In the data rows, the value 50 means zero.
Some points, one per row:
[36, 22, 33, 19, 46, 39, 48, 66, 06, 44, 47, 42, 86, 46, 52, 45]
[64, 56, 59, 68, 66, 64, 42, 60, 87, 55, 51, 46, 19, 50, 08, 54]
[99, 77, 57, 81, 48, 78, 36, 55, 00, 45, 57, 53, 48, 52, 52, 48]
[32, 47, 54, 62, 57, 61, 44, 00, 88, 54, 73, 53, 43, 87, 45, 46]
[30, 52, 61, 66, 53, 67, 94, 62, 14, 47, 53, 43, 24, 47, 61, 52]
[41, 38, 99, 15, 22, 55, 44, 00, 74, 39, 69, 70, 45, 75, 61, 51]
[45, 47, 57, 00, 26, 57, 34, 20, 63, 35, 69, 59, 67, 56, 35, 42]
[91, 54, 47, 67, 66, 48, 57, 66, 04, 57, 56, 52, 41, 38, 56, 51]
[34, 44, 18, 36, 48, 36, 49, 74, 87, 43, 37, 49, 86, 56, 56, 47]
[46, 56, 44, 73, 84, 53, 39, 68, 72, 63, 41, 37, 36, 51, 46, 56]
[76, 52, 49, 55, 76, 60, 64, 64, 91, 49, 49, 73, 54, 39, 50, 44]
[42, 57, 45, 64, 69, 41, 31, 51, 00, 49, 32, 46, 71, 29, 56, 53]
[30, 55, 60, 70, 44, 68, 49, 59, 99, 54, 59, 36, 08, 45, 64, 50]
[55, 34, 42, 32, 37, 41, 61, 81, 93, 45, 24, 50, 37, 59, 61, 59]
[84, 60, 45, 20, 50, 43, 62, 64, 01, 51, 53, 38, 49, 43, 53, 50]
[60, 51, 45, 54, 71, 45, 50, 60, 00, 54, 52, 38, 53, 46, 60, 49]
[59, 46, 50, 55, 56, 59, 65, 72, 95, 50, 77, 40, 30, 42, 50, 60]
[99, 76, 62, 64, 44, 77, 45, 55, 00, 44, 59, 57, 48, 53, 54, 46]
[31, 62, 38, 67, 63, 62, 31, 54, 01, 56, 31, 44, 72, 28, 52, 45]
[43, 54, 37, 70, 61, 22, 30, 30, 92, 60, 42, 52, 72, 50, 59, 45]
24 more points follow, each with its number after it:
[59, 49, 60, 66, 54, 59, 85, 66, 90, 48, 51, 73, 20, 43, 59, 51] 0
[36, 60, 44, 62, 63, 48, 49, 23, 84, 56, 35, 46, 72, 26, 62, 43] 1
[80, 49, 56, 58, 54, 83, 70, 71, 00, 48, 61, 43, 31, 52, 64, 50] 2
[46, 63, 50, 68, 31, 54, 36, 48, 73, 43, 33, 59, 67, 54, 00, 44] 3
[63, 54, 65, 66, 44, 59, 38, 60, 00, 48, 55, 50, 23, 52, 61, 52] 4
[34, 56, 53, 56, 20, 55, 39, 27, 75, 46, 17, 65, 67, 57, 00, 43] 5
[41, 56, 38, 53, 73, 42, 39, 63, 05, 53, 39, 44, 82, 38, 54, 44] 6
[67, 61, 48, 66, 70, 51, 42, 53, 82, 54, 66, 47, 68, 43, 00, 44] 7
[35, 48, 47, 48, 60, 50, 55, 77, 44, 63, 59, 21, 12, 45, 73, 63] 8
[75, 56, 47, 65, 62, 45, 88, 61, 18, 52, 36, 77, 69, 38, 54, 42] 9
[72, 52, 59, 69, 58, 50, 75, 61, 02, 53, 60, 55, 17, 48, 68, 54] 10
[53, 50, 35, 38, 51, 33, 46, 48, 84, 37, 64, 44, 85, 43, 00, 45] 11
[65, 52, 41, 45, 41, 67, 99, 61, 10, 41, 51, 48, 83, 50, 57, 45] 12
[41, 46, 39, 43, 38, 67, 79, 65, 00, 45, 55, 43, 60, 47, 57, 51] 13
[81, 68, 57, 62, 36, 71, 42, 63, 00, 48, 64, 50, 34, 51, 65, 50] 14
[64, 28, 49, 41, 35, 40, 58, 76, 00, 42, 67, 35, 31, 48, 57, 47] 15
[35, 45, 54, 55, 60, 54, 27, 68, 00, 49, 60, 40, 31, 53, 57, 54] 16
[73, 41, 32, 40, 43, 43, 64, 73, 90, 51, 28, 44, 65, 51, 56, 50] 17
[56, 22, 54, 08, 46, 44, 55, 71, 08, 47, 67, 40, 26, 44, 57, 55] 18
[42, 42, 99, 00, 24, 59, 43, 00, 78, 47, 64, 51, 38, 56, 35, 51] 19
[40, 53, 37, 60, 38, 39, 48, 38, 88, 52, 37, 99, 78, 61, 57, 45] 20
[43, 50, 99, 36, 29, 61, 34, 00, 68, 42, 61, 60, 52, 66, 60, 48] 21
[29, 53, 43, 63, 70, 57, 55, 70, 60, 64, 14, 48, 39, 46, 59, 58] 22
[42, 51, 63, 36, 04, 59, 42, 46, 78, 46, 47, 54, 36, 72, 00, 52] 23
Which three of these numbered points are nearest to each point below, ignoring the 2 directions in which the first points spread most? Their numbers follow each, nearest first.
[47, 61, 45, 70, 56, 68, 87, 66, 10, 59, 45, 47, 44, 40, 59, 53] > 13 0 12
[33, 46, 56, 49, 58, 59, 28, 67, 00, 51, 58, 46, 24, 48, 66, 53] > 16 4 8
[57, 56, 55, 63, 55, 59, 79, 60, 93, 54, 45, 80, 20, 50, 57, 53] > 0 9 10
[37, 42, 47, 36, 34, 41, 87, 70, 91, 44, 45, 88, 34, 54, 53, 56] > 0 9 13
[77, 53, 39, 40, 28, 37, 51, 77, 84, 38, 00, 58, 86, 65, 35, 46] > 17 3 20
[33, 16, 45, 25, 30, 39, 55, 79, 00, 41, 66, 43, 40, 57, 61, 52] > 15 18 8
[51, 48, 29, 55, 69, 31, 48, 68, 22, 54, 35, 44, 81, 36, 49, 48] > 6 22 17
[39, 27, 64, 54, 31, 63, 39, 00, 79, 41, 64, 72, 34, 85, 61, 48] > 4 21 14
[53, 64, 36, 65, 51, 52, 52, 42, 89, 57, 48, 42, 66, 31, 13, 51] > 11 7 3
[29, 31, 47, 32, 17, 37, 58, 07, 97, 50, 73, 75, 34, 96, 62, 55] > 10 4 14
[30, 52, 44, 52, 17, 56, 61, 02, 99, 53, 62, 68, 21, 77, 67, 59] > 10 14 4
[65, 56, 56, 62, 62, 59, 28, 60, 00, 53, 53, 47, 47, 43, 57, 47] > 4 16 14
[50, 60, 44, 65, 70, 42, 34, 61, 00, 50, 41, 50, 72, 33, 58, 48] > 6 1 22
[35, 59, 46, 66, 50, 48, 53, 53, 85, 54, 02, 74, 71, 34, 48, 47] > 20 22 1
[33, 46, 36, 43, 61, 39, 43, 65, 00, 42, 47, 43, 87, 45, 54, 46] > 6 22 13
[51, 52, 34, 00, 63, 51, 58, 68, 45, 48, 52, 37, 53, 40, 52, 50] > 18 8 17
[44, 48, 99, 03, 27, 61, 36, 00, 70, 38, 63, 58, 42, 52, 40, 49] > 19 21 4
[80, 55, 61, 64, 66, 59, 55, 58, 00, 51, 57, 41, 20, 50, 68, 53] > 10 4 2
